Named turns come first, each shown by rows before and after it. Which turns, in which order, take the first row of each pair that follows to the second? Write the first one first, as in the answered first pair.
ker (before -> after):
[ 0.34 -1.09 -0.86 -0.26 -0.56  0.33 -0.06  0.37  0.04 -0.23 -0.25 -0.08
  0.32  0.04  0.25  0.39  0.63 -0.54]  ->  [ 0.31 -0.13 -1.17 -0.37 -0.58 -0.03 -0.03 -0.05  0.56 -0.37 -0.48 -0.14
  0.19  0.08  0.58  0.19  0.58 -0.81]
[-0.08 -1.65 -0.18  3.23 -1.72  0.62 -0.41  3.52 -1.02 -0.51 -1.66  1.78
  1.80  1.68 -0.49  0.61 -2.23 -0.75]  ->  [ 1.71 -3.19 -0.66  1.86  2.56  1.69  0.38  2.14 -0.82 -0.34 -0.26  0.95
  1.55  0.31  1.27 -0.33  2.80 -1.45]
[-0.98  3.19  2.10  0.33 -0.65 -1.40 -1.20 -1.76  2.52 -1.23 -0.19  1.43
 -0.30  1.34  1.52 -0.96 -0.50 -0.29]  ->  [-1.24 -1.22  3.71  1.22 -1.90  0.54 -0.68  1.35 -0.85 -0.79  0.90  1.09
  0.32  0.57 -0.58  0.93 -2.56  1.41]
Ginem (before -> after):
[-1.81  0.49 -0.70 -1.59  0.83 -0.17 -0.04 -0.76 -0.54  0.81 -0.83 -0.89
 -0.52 -1.63  0.47 -0.31  1.25  0.18]  ->  [-1.29  1.10 -1.73 -0.36  0.65 -0.07  0.78 -1.03 -0.18  1.20 -1.48 -0.71
 -0.23 -1.07  0.00 -0.44  0.90 -0.10]
[ 1.11 -0.73 -0.51  1.18 -0.24  1.19 -0.16  1.83 -0.44  0.35 -1.32 -0.60
  1.06 -0.50 -0.74 -0.03  1.34 -1.70]  ->  [ 1.23  0.50  0.19  2.77 -0.95  0.81  0.43  0.97  0.21  0.13 -1.28 -0.05
  0.85  0.45 -0.97  0.24 -0.37 -1.02]
[ 0.72  0.36  1.94  1.05  0.19  0.45  0.29 -1.22  0.96 -0.74  1.10 -0.33
 -0.39  0.25  1.24  0.27 -0.80  0.48]  ->  [ 0.53 -0.88  1.84 -0.47  0.96  0.58 -0.25 -0.75  0.36 -0.82  1.35 -0.60
 -0.39 -0.46  1.50  0.26  0.40  0.14]
[ 0.06 -0.25 -2.54  2.04 -0.58  0.62  1.59  0.51  0.24  0.62 -1.70  1.07
 -0.92  1.06 -0.89  0.25  0.60  0.18]  ->  [-0.77  0.42  0.11  2.42 -1.52 -0.03  1.25 -0.33  0.34 -0.15 -0.67  1.43
 -1.52  1.48 -0.65  0.72 -1.24  1.33]
vog (before -> after):
[-0.26 -2.20  2.56 -2.04 -0.35  0.84 -0.21 -0.08 -0.57  0.30  0.30 -0.71
 -0.09  0.16 -0.97 -0.19 -1.06  0.87]  ->  [ 0.16 -2.37  2.90 -0.64 -0.26  1.18  0.43 -0.29 -0.55  0.39  0.49 -0.32
  0.06  0.53 -0.94 -0.13 -1.25  1.21]
[-0.29 -1.53 -0.25 -0.17 -0.64  0.78 -0.79  1.74 -1.00  0.39 -0.58 -0.12
  0.54  0.03 -0.09 -0.11  1.18 -1.43]  ->  [ 0.35 -1.84 -0.60 -0.14  0.08  1.20  0.18  1.18 -1.07  0.94  0.03 -0.54
  0.28 -0.49 -0.70  0.10  1.51 -0.78]
[ 0.01  1.68  1.07 -1.47  0.09 -0.31  0.17 -1.94  0.37 -0.66  0.45 -0.73
 -0.47 -0.64  0.96 -0.89  1.53  0.37]  ->  [ 0.59  1.59  1.64  0.46  0.19  0.12  0.95 -2.05  0.66 -0.72  0.60 -0.12
 -0.54  0.10  1.05 -0.98  1.21  0.60]
vadu (before -> after):
[-0.10  0.65 -1.50  0.80 -0.85 -0.38  1.63 -1.07 -0.39  0.87 -0.53  0.05
 -0.14  0.39 -1.98  0.22 -1.26  1.08]  ->  [-0.64  0.70  0.92  1.65 -0.76 -0.64  1.01 -1.26 -0.14  0.06  0.22  0.75
 -0.35  1.13 -0.80  0.20 -1.71  1.51]
[-1.05 -0.91  0.17 -0.61 -0.41  0.08 -0.22  0.95 -1.10  1.27  0.07 -0.74
 -0.62 -1.83 -1.85  1.20  0.88  0.70]  ->  [-0.49 -0.29  0.22  0.32 -0.34  0.18  0.77  0.28 -0.84  1.56  0.14 -0.91
 -0.82 -1.55 -2.33  1.22  0.42  1.21]
[-1.25 -1.47  0.91 -1.34 -0.66  0.84 -1.78  1.69  0.01  0.35  0.32 -0.64
 -0.68 -0.40  0.58 -0.41  0.60  0.10]  ->  [-0.55 -1.32 -1.24 -1.56 -0.83  1.00 -0.90  1.46 -0.04  1.36 -0.18 -1.29
 -0.53 -0.87 -0.63 -0.32  0.64  0.07]
gafop (before -> after):
[ 0.03 -1.77 -1.71 -2.46 -0.37  1.05  1.06  0.89 -2.34 -0.08 -0.49 -0.47
  0.46 -2.44 -0.35  1.36  0.08  0.10]  ->  [-0.62 -1.24 -1.03 -3.64 -0.23  0.51  0.03  0.68 -2.01 -0.67 -0.29 -0.18
  0.23 -2.40  0.46  1.08  0.43 -0.20]
[ 0.04  0.10  0.47 -1.16 -0.34 -0.95 -0.72 -0.94 -0.28 -0.30  0.62 -0.24
  0.32 -0.36  1.02 -0.04  0.33 -0.50]  ->  [ 0.31  0.27  0.93 -0.51 -0.21 -0.72 -0.23 -1.43 -0.20 -0.25  1.01 -0.25
  0.17 -0.20  1.05 -0.09  0.17 -0.23]
[-0.22  0.75  0.25  0.36 -0.84 -0.60 -0.38  0.30  0.26 -0.35 -1.08  0.96
 -0.07  0.36 -1.09 -0.43 -1.75  0.92]  ->  [-0.21  0.60  0.17  0.14 -0.90 -0.65 -0.34  0.52  0.26 -0.36 -0.96  0.86
 -0.06  0.44 -0.93 -0.39 -1.70  0.78]
[ 1.07  0.03 -2.97  1.61 -0.89  0.40  1.16  0.52 -0.06  1.83 -1.43 -0.01
  1.09  0.72 -1.59  0.30 -0.69 -0.28]  ->  [ 0.26 -0.29 -3.46 -0.15 -1.19 -0.01 -0.22  1.18 -0.26  1.52 -2.15 -0.16
  1.31  0.48 -1.26  0.07 -0.24 -1.00]
Pairs:
Between the rows of a pair lie two turns.
[-0.25  0.28  2.00  2.42  0.46  0.15  0.91 -1.14 -0.48 -1.01  0.38  0.42
 -0.87  0.73  0.47  0.77 -1.69  1.45]  ->  [-0.72  0.63  1.87 -0.38  1.78 -0.60 -0.49 -1.79  0.07 -1.61  0.61 -0.12
 -1.23  0.16  2.16  0.13  0.77  0.48]
Ginem then ker
[ 0.80  0.08 -1.47 -2.03  2.26  0.60 -0.38 -0.33 -0.19 -0.82 -0.67 -0.66
  0.87 -0.93  1.06 -0.36  2.75 -1.58]  ->  [-0.67  3.26 -0.79 -0.75 -0.76 -1.17 -1.30 -0.68  1.07 -1.34 -1.77  0.34
  0.39  0.60  0.54 -0.30 -1.09 -1.18]
ker then gafop
[-1.66 -0.35  1.32 -1.94 -0.82 -0.37 -0.89  0.80 -0.82 -0.15  0.85 -0.20
 -0.90 -1.06 -0.34 -0.05 -1.31  0.76]  ->  [ 0.21 -1.54  0.07 -1.23  0.74  0.94  1.08  0.16 -1.07  0.97  1.19 -0.91
 -0.83 -1.72 -1.11  0.04  0.21  1.05]
vog then Ginem
[-0.58 -0.13 -0.33  1.56 -1.26  0.04 -1.22  1.37  1.19 -0.53 -0.98 -0.19
  0.58  1.17  0.50 -0.26 -3.20  0.18]  ->  [ 1.36 -0.80 -1.41  0.61  0.62  1.08  1.37 -0.61  0.85  1.08  0.34 -1.97
 -0.27 -0.27 -1.31 -0.07 -1.89  1.43]
vog then vog
[ 0.11 -0.91 -1.33  0.15  0.71  0.40 -0.77  1.07  0.86 -0.43 -1.19 -0.73
  0.91  0.61  1.29 -1.63  0.91 -1.96]  ->  [-0.21 -2.05 -0.70  0.68 -0.35  0.87 -0.79  2.32 -0.22 -0.26 -1.03 -0.67
  1.28  0.62  0.41 -0.94 -0.51 -1.45]
ker then ker
[ 1.05 -0.78 -0.54  2.49  0.09 -0.49  1.45  0.74 -0.48  0.45 -0.38  0.45
  0.70  1.13 -0.65 -0.28 -0.36  0.14]  ->  [-0.01  0.15 -1.80  0.40 -1.14 -1.52 -0.09  1.42 -0.35  0.36 -1.41 -0.05
  0.71  0.76 -0.96 -0.52 -0.56 -0.56]
vog then vadu
[ 1.46 -0.45  0.35  0.64  0.01  0.84  1.19 -1.02 -0.42  0.72  0.52 -1.51
 -1.01  0.92 -1.62 -0.37 -0.19  1.92]  ->  [-0.60 -0.74  1.09  0.95 -1.56  0.10 -1.78  1.59 -0.53 -0.60 -0.99  0.11
  0.02  2.06  0.19 -0.62 -0.77  0.22]
vog then vadu
[ 0.70  0.52 -1.74  0.85 -0.09  0.05  1.65 -1.83  0.11  0.76 -1.50 -0.50
 -0.26 -1.62 -1.66  0.54 -0.64  0.65]  ->  [ 0.61 -0.82  0.58  0.62  0.40  0.67  1.72 -1.88 -0.45  0.44  0.21 -0.73
 -0.64 -1.92 -1.49  1.20 -0.68  1.51]
Ginem then ker
[ 1.04  0.91  0.15  1.33  1.00 -0.70  2.44 -1.61  0.48 -0.27  0.83  0.51
 -1.44 -0.57 -1.09 -0.48 -0.40  0.15]  ->  [ 0.44 -0.79  1.40 -1.09  1.76 -0.46  1.24 -0.99 -0.53 -0.81  1.70  0.01
 -1.57 -1.71 -0.44 -0.19  0.86  0.31]
Ginem then Ginem
[-0.89  0.38  1.23 -0.97  0.26 -0.47 -0.19 -0.86  0.30 -0.92  1.35  0.27
 -1.07  0.85  0.92  0.27  0.08  0.65]  ->  [-1.33  1.08 -0.18 -1.48 -0.54 -1.03 -0.84 -0.39  0.60 -0.78  0.21  0.31
 -0.70  0.88  0.75  0.14 -0.48 -0.10]
Ginem then ker
[ 0.54 -0.57 -1.46 -0.04  0.87 -0.13 -0.16  0.76  0.77 -0.40 -0.76  0.08
 -0.05 -0.35  0.56 -1.62  2.34 -1.46]  ->  [ 1.41  0.48 -0.66  1.49  0.94 -0.05  1.44 -1.02  1.43 -0.10 -0.10  0.23
 -0.57  0.37  0.04 -1.31  1.27 -0.46]
vadu then vadu
